In the data rows, 128 means zero.
Here are some numbered points:
[145, 111, 140, 150, 142, 148, 126, 142, 131, 119, 119, 136, 129, 114, 149, 130, 102, 94, 122, 143, 118, 141, 98, 143, 141, 115, 127, 116, 103, 109, 117, 126] 0
[136, 88, 136, 154, 91, 127, 129, 158, 118, 128, 99, 135, 126, 150, 132, 154, 112, 96, 124, 140, 133, 113, 158, 108, 130, 124, 133, 123, 76, 119, 126, 148] 1
[76, 104, 113, 81, 204, 108, 139, 103, 132, 115, 177, 190, 144, 93, 108, 92, 137, 203, 126, 92, 138, 130, 88, 142, 121, 80, 164, 123, 105, 166, 135, 109] 2
[156, 155, 113, 128, 89, 150, 138, 137, 108, 117, 109, 93, 111, 116, 130, 131, 110, 83, 125, 131, 114, 130, 105, 148, 100, 178, 100, 142, 110, 85, 116, 119] 3
[140, 110, 139, 142, 109, 118, 133, 121, 132, 135, 111, 117, 121, 142, 126, 138, 119, 106, 126, 134, 181, 110, 138, 110, 125, 119, 168, 119, 155, 126, 146, 137] 4
[134, 131, 179, 140, 130, 128, 114, 140, 134, 131, 128, 134, 134, 115, 134, 180, 110, 151, 121, 135, 114, 150, 124, 130, 141, 103, 143, 109, 134, 137, 136, 126] 5
[97, 122, 145, 153, 146, 116, 106, 133, 136, 128, 163, 149, 123, 154, 114, 124, 136, 154, 127, 125, 124, 172, 78, 162, 125, 94, 125, 110, 132, 151, 127, 117] 6
[103, 101, 95, 80, 203, 101, 99, 72, 159, 119, 133, 202, 147, 147, 84, 91, 176, 255, 130, 67, 176, 90, 183, 100, 177, 83, 143, 163, 125, 194, 142, 154] 7
[141, 137, 113, 126, 99, 125, 128, 133, 112, 136, 124, 140, 114, 127, 116, 135, 138, 124, 123, 125, 118, 123, 127, 109, 135, 165, 103, 142, 166, 100, 124, 129] 8
[90, 111, 124, 117, 181, 95, 95, 100, 139, 121, 171, 188, 135, 99, 109, 101, 148, 198, 134, 92, 137, 137, 105, 145, 138, 87, 139, 143, 136, 159, 129, 128] 9
[161, 132, 127, 125, 112, 148, 155, 133, 118, 162, 129, 103, 134, 143, 132, 121, 139, 100, 121, 134, 115, 130, 99, 131, 106, 208, 103, 131, 120, 113, 125, 114] 10
[115, 133, 132, 132, 123, 144, 125, 135, 141, 153, 114, 120, 122, 131, 128, 136, 114, 129, 127, 131, 125, 129, 135, 111, 128, 106, 145, 103, 141, 133, 129, 169] 11
[134, 163, 102, 126, 127, 122, 149, 125, 143, 136, 137, 124, 139, 129, 165, 121, 141, 129, 126, 105, 128, 117, 184, 119, 150, 145, 129, 131, 163, 125, 135, 115] 12
[162, 135, 118, 123, 100, 139, 146, 147, 111, 128, 113, 100, 111, 127, 133, 123, 114, 88, 124, 130, 122, 135, 115, 125, 124, 165, 101, 134, 120, 96, 125, 119] 13
[132, 109, 144, 157, 98, 163, 131, 153, 130, 125, 103, 101, 112, 124, 146, 140, 102, 83, 163, 155, 134, 127, 124, 130, 100, 116, 151, 118, 72, 103, 127, 129] 14
[118, 99, 125, 139, 152, 129, 142, 124, 138, 145, 89, 131, 135, 137, 139, 146, 118, 114, 132, 138, 136, 109, 137, 106, 133, 113, 164, 113, 88, 142, 132, 135] 15
Which three points above are nearest to each new point, looking only along the 7 directions in which the numbered points spread most? Their numbers follow each, nearest first.
[128, 106, 140, 142, 123, 136, 125, 133, 121, 130, 132, 114, 129, 149, 140, 170, 111, 98, 136, 149, 134, 121, 115, 131, 111, 126, 143, 119, 76, 130, 124, 133] 0 14 1
[126, 99, 152, 139, 128, 145, 123, 173, 123, 134, 101, 127, 162, 143, 132, 132, 117, 107, 127, 139, 137, 120, 111, 113, 113, 114, 146, 102, 77, 121, 136, 140] 15 1 0
[144, 134, 91, 76, 133, 138, 136, 102, 124, 139, 128, 130, 148, 129, 145, 107, 153, 189, 137, 90, 138, 114, 154, 104, 157, 136, 119, 170, 166, 136, 130, 119] 12 8 11
[122, 116, 149, 151, 113, 129, 126, 135, 117, 136, 126, 101, 116, 147, 134, 146, 105, 99, 142, 145, 126, 111, 154, 114, 135, 110, 152, 123, 108, 129, 122, 142] 11 1 15
[134, 116, 153, 155, 113, 139, 112, 138, 124, 137, 118, 118, 137, 146, 117, 137, 122, 97, 132, 154, 127, 140, 114, 132, 132, 115, 137, 99, 123, 113, 128, 143] 11 0 5
[111, 95, 135, 172, 123, 111, 105, 100, 139, 129, 116, 132, 122, 151, 103, 117, 134, 129, 132, 126, 138, 123, 151, 115, 144, 115, 145, 149, 140, 143, 127, 144] 11 4 15
[140, 151, 126, 117, 110, 139, 130, 135, 117, 124, 109, 108, 126, 157, 126, 129, 140, 106, 123, 117, 128, 125, 149, 120, 136, 156, 113, 157, 182, 107, 130, 124] 8 12 13
[124, 111, 159, 148, 108, 115, 113, 109, 119, 134, 91, 138, 120, 153, 113, 148, 116, 112, 130, 135, 133, 116, 150, 125, 143, 115, 153, 120, 114, 122, 130, 140] 11 1 4
[145, 134, 126, 101, 113, 122, 149, 145, 120, 141, 142, 122, 161, 138, 113, 118, 136, 113, 123, 119, 115, 129, 118, 113, 133, 155, 140, 132, 170, 107, 128, 126] 8 12 13
[147, 132, 169, 105, 99, 127, 121, 132, 113, 131, 157, 111, 123, 129, 147, 122, 139, 103, 133, 149, 121, 125, 137, 115, 145, 150, 97, 132, 155, 108, 155, 141] 8 13 11
[147, 142, 97, 134, 131, 131, 142, 130, 109, 131, 124, 99, 119, 130, 145, 126, 133, 99, 120, 125, 133, 125, 156, 110, 136, 160, 109, 135, 125, 106, 119, 120] 13 8 12
[90, 153, 130, 156, 139, 128, 117, 153, 138, 118, 149, 125, 119, 105, 135, 132, 104, 122, 127, 142, 115, 148, 104, 176, 102, 104, 139, 118, 126, 139, 126, 90] 0 5 6
[146, 133, 102, 124, 102, 145, 140, 152, 116, 131, 130, 111, 115, 125, 138, 127, 125, 111, 121, 118, 154, 122, 129, 123, 112, 165, 103, 138, 114, 94, 121, 128] 13 3 8
[110, 127, 160, 173, 160, 137, 135, 148, 134, 111, 139, 101, 104, 98, 142, 124, 93, 75, 123, 162, 96, 153, 84, 172, 90, 127, 101, 99, 78, 92, 103, 114] 0 14 3
[134, 85, 127, 102, 132, 125, 121, 82, 139, 121, 108, 153, 136, 152, 109, 111, 149, 157, 129, 120, 166, 112, 154, 82, 138, 109, 145, 138, 80, 140, 132, 145] 15 11 4
[143, 136, 113, 99, 111, 130, 128, 118, 114, 148, 143, 122, 117, 127, 117, 119, 145, 153, 136, 112, 125, 136, 164, 120, 145, 157, 110, 160, 158, 106, 124, 130] 8 12 13
[129, 110, 146, 157, 113, 131, 126, 132, 130, 137, 98, 131, 111, 130, 138, 179, 96, 86, 126, 145, 124, 126, 111, 126, 106, 125, 136, 116, 74, 116, 117, 148] 14 1 0
[133, 129, 128, 147, 113, 127, 133, 132, 131, 136, 97, 127, 123, 149, 137, 146, 118, 108, 131, 151, 129, 125, 157, 115, 138, 106, 183, 109, 120, 161, 139, 152] 11 15 4
